One turn sends every row of this set to another row. A few are shown first. Where does it send the rows asked after them?
Q809: [ 2.32  1.46 -1.11  2.39  0.09 -1.10  4.87  1.35  4.36 -1.64  1.15 -0.12
 -0.74  0.12 -0.89  1.19]
Q782: [ 2.80  1.72  0.68  0.51 -0.63 -2.83  2.46  2.20  2.61 -0.21  2.59 -1.93
 -0.13 -2.97  1.27  2.21]
Q774: [ 2.60  0.58 -0.41 -1.07 -0.06  1.20  1.92  0.03 -1.57 -0.17 -1.85 -1.63
  1.64 -3.50 -0.19  2.30]
Q442: [ 2.90  1.58  0.99 -2.47  0.97  0.98  4.28  0.76 -0.16 -1.19 -1.13 -1.02
  1.42 -4.02 -0.56  1.12]
Q886: [ 1.34  0.06  0.14  3.75 -2.18 -0.43  2.30 -0.60  2.29 -1.53  0.75 -1.61
 -1.78 -0.49 -1.96  0.59]
Q658: [ 0.46  0.87 -1.25 -2.64  3.68 -0.19  2.03  1.46  0.55 -0.17 -1.08 -1.81
 -1.08  0.32 -0.56  0.58]
Q465: [ 0.32  0.62 -2.38  0.73  1.34  0.54  5.42  0.25  1.03 -0.29  0.55  0.96
 -1.75  0.02 -2.89  1.77]
Q554: [ 0.23 -0.14 -1.81 -0.06  1.53  1.44  4.41 -1.17 -0.27 -1.04 -0.07  1.25
 -0.83 -0.72 -3.05  0.53]
Q218: [ 2.55  1.71 -0.49  3.07 -2.18 -1.73  4.33  0.60  2.53 -0.56  1.04 -1.20
 -0.24 -2.75  0.11  2.35]
Q574: [ 0.67  1.02 -2.45 -1.14  2.34  0.94  4.25  0.07  0.16 -0.16 -0.23  0.84
 -0.72  0.11 -2.74  1.01]
Q865: [-0.28 -1.37 -0.56  0.32  1.28  1.56  3.43 -1.81 -0.50 -2.11 -0.17  0.62
 -0.95 -1.53 -2.38 -0.11]
Q686: [-0.64 -1.99  0.41 -0.24  1.73  1.15  2.14 -1.52 -0.49 -2.52 -0.59 -0.69
 -1.14 -1.83 -1.20 -0.61]
Q956: [ 1.29 -0.72  1.45  1.44 -0.50 -1.36 -0.28  1.26  1.09 -1.54  2.78 -3.15
 -1.47 -0.83 -0.67  1.58]
Q620: [ 3.02  1.76  0.61 -2.21  0.63  0.98  4.05  0.08  0.75 -0.75 -1.73 -0.57
  1.40 -4.00 -0.53  0.24]
Q779: [-0.79 -1.70  1.04 -0.97  2.41 -0.85  0.37  0.56  1.12 -1.29  0.23 -2.63
 -2.20 -1.40  0.54 -0.21]
Q106: [-0.59 -1.54  0.69 -1.19  2.62  0.51  1.10 -0.41 -0.21 -2.11 -1.08 -2.10
 -1.24 -1.37 -0.13 -0.62]
Q918: [-0.21 -0.40 -0.36 -1.79  3.37 -1.27  0.92  1.94  1.59 -0.22  0.04 -2.56
 -1.80 -0.24  0.78  0.80]
Q245: [ 0.39  0.84 -1.95 -1.63  3.40 -1.16  2.60  2.44  1.94  0.56  0.12 -1.47
 -1.61  0.59 -0.15  1.70]
Q532: [-0.14 -0.45 -0.06 -2.21  3.40 -0.05  1.19  0.81  0.32 -1.13 -1.26 -2.45
 -1.28 -0.52  0.11 -0.09]
Q31: [ 2.54  0.70 -0.68 -0.84 -0.42  1.20  1.87 -0.64 -0.73  0.31 -2.43 -1.19
  1.61 -3.51 -0.25  1.49]
Q516: [ 1.82 -0.14  0.99  0.19  0.81 -1.91  0.46  2.59  1.81 -1.62  3.42 -2.57
 -0.89 -0.52  0.16  2.02]
Q762: [-1.04 -2.34  1.47  0.39  1.15  0.00  1.20 -0.91  0.57 -1.99  0.49 -1.69
 -2.34 -2.02 -0.79 -0.62]
Q105: [ 2.50  1.38 -0.78  0.83  1.34 -1.68  4.13  2.73  4.15 -1.70  2.28 -0.56
 -0.51  0.17 -0.11  1.79]
Q889: [-0.27 -0.71 -0.95  1.66  0.39  0.90  4.90 -1.20  0.53 -1.33  0.68  0.90
 -2.00 -1.10 -3.18  0.85]
Q861: [ 2.23  1.19  0.45  3.34 -2.75 -1.66  3.74  0.31  1.80 -0.88  0.99 -2.02
 -0.62 -3.03 -0.12  2.20]
Q476: [ 1.79  0.91 -0.70  3.60 -1.36 -0.60  4.14  0.06  3.54 -1.60  0.56 -0.64
 -1.31 -0.17 -1.70  0.81]
Q385: [ 2.61  0.78  0.24 -1.67  0.52  1.27  2.70  0.76 -1.87 -0.79 -1.22 -1.71
  1.51 -3.58 -0.34  2.47]
Q412: [ 2.85  1.53  0.09 -1.65  0.10  0.99  3.24 -0.62  0.96 -0.09 -2.37 -0.46
  1.45 -3.82 -0.45 -0.01]
Q205: [ 2.37  0.65  0.19 -0.12  1.68 -1.95  2.35  3.17  3.04 -1.61  3.23 -1.58
 -0.55 -0.13  0.36  2.17]
Q931: [ 1.11 -0.61  1.12  2.93 -1.78 -0.82  0.44 -0.12  1.29 -1.52  1.70 -2.64
 -1.74 -0.80 -1.61  1.05]
Q741: [-0.84 -1.98  0.60  1.43  0.36  0.73  3.19 -1.60  0.24 -2.09  0.74 -0.37
 -2.28 -1.96 -2.32 -0.19]
Q700: [ 2.89  1.19  0.80 -2.21  0.88  1.17  3.71  1.01 -1.19 -1.18 -1.02 -1.42
  1.49 -3.80 -0.49  2.04]
Q989: [ 2.99  2.01 -0.26  1.09 -0.77 -2.59  3.54  2.03  3.21 -0.11  2.04 -1.23
  0.13 -2.64  1.14  2.46]
Q440: [ 2.64  1.18 -0.44 -1.07 -0.31  1.07  2.38 -0.92  0.39  0.36 -2.64 -0.71
  1.56 -3.58 -0.28  0.46]
Q573: [ 2.83  1.98 -0.66  2.09 -1.37 -2.21  4.28  1.32  3.10 -0.32  1.40 -0.92
  0.04 -2.63  0.65  2.48]
Q207: [ 2.08  0.96  1.33  2.74 -2.60 -1.83  2.65  0.41  1.19 -0.93  1.45 -2.74
 -0.82 -3.30 -0.11  2.02]
Q10: [ 0.58  1.22 -2.83 -0.61  2.50 -0.39  4.47  1.71  1.61  0.57  0.26 -0.02
 -1.58  0.65 -1.63  2.23]
Q331: [ 0.76  1.46 -2.27 -2.13  3.15  0.22  3.42  1.19  0.52  0.34 -0.68 -0.53
 -0.93  0.54 -1.72  1.01]
Q784: [ 2.16  0.98  1.75  1.69 -2.04 -2.26  1.82  1.01  1.24 -0.82  2.07 -3.04
 -0.83 -3.44  0.36  1.88]
Q847: [ 2.47  1.25  1.51  0.81 -1.21 -2.66  1.86  1.74  1.87 -0.45  2.56 -2.66
 -0.50 -3.27  0.87  2.16]

Q847 -> Q573
Q385 -> Q620
Now find these:
Q554 -> Q106
Q476 -> Q956
Q10 -> Q741

